Each row is where one point has got to under a steady rotation. How many steps took it there?
The counts run from 0 to 112.
[-52   4 -54 -32   7  31 -18 -82  27 -18  10  17] -> 42
[-61  -5 -45  56 -51 -33  10   7 -39  37 -40 -20] -> 39
[-68 -10  11  -8  -6 -68  67 -39  23  -2 -22  -9] -> 31
[-63  -3 -29 -24 -23  -8  34 -65 -59  -2  21  33] -> 52
[ 19  38  -9 -37  19 -47  41 -72  47  20   3  44] -> 1
[-11  24  27 -77  41   5  52 -38  63 -18  15 -26] -> 23
[ 56  54  36 -18  27 -16   2  47  -1  67  -3 -43] -> 67
[ 15  42 -19 -67  24  61  -8 -46  -9 -13  45  16] -> 64
[ 11  44 -54  25 -13 -21   7 -11  84  16 -33   8] -> 90
[-25  -1   0 -46  28 -19  36 -65  84  -8   2   3] -> 32
[-80   1 -20   2 -49 -22  55 -24 -15 -46  -5  28] -> 92
[-63  -6  -2 -40 -12  61  12   8 -61 -32  25 -40] -> 105
[-60 -18  15 -15  18 -65  60 -46  28  10 -10 -11] -> 102
[ 12  49 -40 -53  12  26   7 -73  15 -24  26  54] -> 2
[-19  41  10  46 -40 -19  27  75 -30  21 -26 -51] -> 88
[-33  -8  43 -39  11  14  23  24 -28  18   4 -88] -> 106
[-10  43 -79  40 -32  -5 -19 -48 -13  27  -8  53] -> 60
[ 27  41  48 -73  40  14  34  16  52  -5  24 -43] -> 85
[-18  35  -4 -47 -12  44  48  -8 -65 -51  44  17] -> 74
[-12  55 -20  20 -47  64   3  80 -34 -11  -7 -40] -> 87
[ 14  36   6  34 -17 -85  65   7  12  39 -40   7] -> 9
[-13  20   5  10 -14 -88  61 -35 -13  37 -17  32] -> 0
[  6  54 -23   4 -31  68 -17  60 -30 -14   5 -29] -> 16
[-53   0  34 -55  10 -38  75 -35  15 -22  -1 -21] -> 93
[ 18  18  16 -68  36 -11  17 -69  31  10  25  18] -> 63
[ 14  39 -38  24  -7  -1 -23  26  77  45 -30 -32] -> 28
[-22  37 -54 -22 -30  10  28 -41  28 -48  15  60] -> 82
[-49  30 -79  52 -56  -1 -22 -12  11   4 -30  14] -> 100
[  0   2  40 -59  50  17   3  -6  14  37  21 -81] -> 45
[ 20  25 -24 -25  10  69 -49  11  18  38   8 -57] -> 46
[-30  18  33   2 -18  16  34  68 -30  19 -18 -96] -> 97
[-19  25 -46  10 -26  62 -49  26 -50  37  -7 -40] -> 47
[-30   6 -42 -29  21 -15  -4 -83  69  21 -11  18] -> 112
[-33  10 -27 -18  21 -38   2 -77  81  24 -21   9] -> 41
[-10  53  -9  49 -61 -26  31  49 -53  23 -17   0] -> 8
[-39  16 -70  -6 -13   8 -23 -78  -3   7   3  50] -> 51
[  8  43 -40  -3  -3 -40  19 -44  82  -7 -14  49] -> 81
[ 27  63 -15 -31   2  79 -21  35  32 -16  19 -43] -> 86
[ 20  32  45 -27  -2   2  36  47 -79  30  23 -48] -> 66
[-78  -9 -21 -41 -13  39  19 -41 -58 -29  24  -6] -> 43
[-25  17  45 -61   1 -18  85   3 -27 -42  16   0] -> 13
[-78   6 -42  48 -53 -38  35  -4 -22  -5 -35  11] -> 30
[  9  29 -48  16  -9  44 -58  14  36  48  -9 -47] -> 108
[-44  21 -21 -29 -31  11  52 -31 -43 -59  19  47] -> 12
[-69 -10 -22  48 -40 -51  18  -9 -44  48 -34 -16] -> 110
[ 16  63 -68  45 -52   7 -17  21 -31  26 -12  36] -> 69
[-61   1  -9 -39 -22  77  14  -1 -37 -45  24 -32] -> 34
[-40 -11 -12  13  13 -75  30 -42  34  53 -30 -11] -> 111
[ -8  35  12  37 -42  -8  33  76 -42  15 -20 -38] -> 17
[-43   4  37 -38   1  25  32  36 -44  10  18 -80] -> 35
[ 38  36  13  18  10 -52  -2  12   0  94 -19 -45] -> 58
[ -7  32 -10 -54  13  72  -5 -10  48 -40  25 -24] -> 24
[ -9   6  -9  32   3 -70   6 -15   6  95 -38 -33] -> 49
[-19  37 -29  46 -50 -66  49   3 -46  18 -21  40] -> 70
[  4  30  26  15  -1 -31  19  65  45  49 -32 -77] -> 27
[-53  -9 -10  19  -8 -80  31 -31  28  51 -38 -21] -> 40
[  6  37   4  35 -17 -61  29  35  50  40 -36 -30] -> 89
[-40  -3  -6 -55  40  -4  26 -72  79  -7   8  -8] -> 103
[-11  11  17 -78  37  17  19 -37  79 -19  16 -30] -> 94
[  4  30  -3 -40  -7  66   6  10 -81 -11  42 -10] -> 65
[ 48  48  50 -55  34   3  30  30  14  31  22 -49] -> 5
[-35  35 -76  47 -39  15 -20   9  26   4 -33  14] -> 29
[ 15  54 -36  34 -11 -39  17  -5  87  26 -27  14] -> 19
[  4  13   7  -8  -4 -89  69 -41   1  34 -22  32] -> 71
[ 14  41 -16 -42  29 -31  34 -69  55 -11   7  44] -> 72
[ 16  29 -21 -10 -21  72 -44  23 -78  22  14 -39] -> 56
[  0  18  50 -57   6   5  60  21 -65 -14  32 -26] -> 4
[  6  10 -50  16   7 -41 -23 -60  63  60 -26  10] -> 50
[ 11  65 -46  37 -47  43 -14  58 -30   7 -14  -6] -> 78
[-39  21 -11 -20 -27  81  -1  44 -42 -27  16 -50] -> 96
[ 12  17  22 -12  32  13 -11  28  40  57 -11 -94] -> 107
[ 32  68 -45  37 -41  45 -22  52 -27  12  -2  -5] -> 7
[ 11  26   9  22   7 -18   2  52  52  53 -36 -77] -> 98
[-25   4  -9  41 -32 -23   3  29 -63  65 -24 -50] -> 48
[  2  13  28 -20  23   1   4  39  34  40 -12 -95] -> 36
[-22   2  19 -41   8 -66  66 -70 -21  20  11  15] -> 62
[ 54  53  44 -37  31   9  15  34  17  26   7 -49] -> 76
[-48   7 -35 -54  18  67  -8 -44  39 -48  19  -6] -> 33
[ 16  43 -25  -2  -1 -59  28 -33  76  15 -14  30] -> 10
[  8   8  33 -90  53   9   6 -51  21  29  31 -33] -> 54
[-43  27 -73  33 -41   8  13 -32  28 -38 -21  52] -> 91
[ 12  34 -34   2  11  39 -50  26  52  39 -23 -63] -> 37
[  7  19  12   9 -16  -8   7  41 -78  61   1 -50] -> 57
[-47  11 -38 -59  10  69  -9 -50  23 -40  25  -9] -> 104
[-27  16  51 -61   8 -18  85   2 -10 -36  16 -27] -> 84
[ -8  43 -11  51 -51 -45  44  50 -36  18 -32   0] -> 79
[ 67  70 -15 -23  20  38 -22  40  30  25   1 -27] -> 6
[-31  32  -3 -24 -22  84  -2  40 -33 -44  14 -44] -> 25
[-48 -21  42 -56  22   1  35 -22 -50   8  21 -69] -> 44
[ 40  45 -43  17   1 -27 -34 -26  36  73 -22  15] -> 59
[ 28  38 -17 -66  23  75 -46 -30  -3  15  34 -25] -> 55
[  7  36  20  38 -14 -69  39  49  37  44 -42 -39] -> 18
[ 57  78 -20  -6  -2  46 -27  39  33  22   4 -27] -> 77
[-66  22 -25  10 -37 -18  60 -31 -19 -45 -10  28] -> 21
[-83  -1 -28  32 -47 -41  45 -17 -20   6 -27   8] -> 101
[-23  30  -5 -58 -10  49  25 -23 -64 -42  40  28] -> 3
[-42  11 -39  16 -41 -44  35 -50 -76  13  -7  48] -> 61
[-34  15 -76  51 -49  24 -37  10 -28  32 -32 -19] -> 109
[-23  25 -74  51 -39  29 -37  25  -4  26 -27 -23] -> 38
[-43 -14  30 -57  25 -30  54 -53 -37  17  26 -19] -> 53
[  3  44 -26 -49   0  45  18 -56   5 -46  30  46] -> 73
[  2  43 -54  39  -9  15 -28  16  73  37 -36 -31] -> 99
[-29  18  29   6 -18  19  31  74 -34   5 -14 -77] -> 26
[-15  34 -21 -52  15  83 -10  -2  32 -46  21 -28] -> 95
[-11  50 -51 -14 -17   7  18 -48  45 -40   4  69] -> 11
[-59   4  34 -30  -3 -41  86 -30   2 -30   4  -8] -> 22
[-25  44 -75  32 -37   3   2 -18  48 -16 -27  50] -> 20
[-48  20   0 -30 -21   8  69 -17 -40 -63  10  28] -> 83
[  5  41  -3  35 -12 -88  47   8  41  33 -31   6] -> 80
[ 37  63  -4 -48  12  66  -5  24  42 -16  22 -25] -> 15
[ 73  74 -37  18   0  12 -30  19  27  58 -10  -7] -> 68
[  2  31  62 -47   7   0  70  24 -44 -16  26 -35] -> 75
[ 21  41  51 -74  36  13  44  10  39 -10  23 -36] -> 14
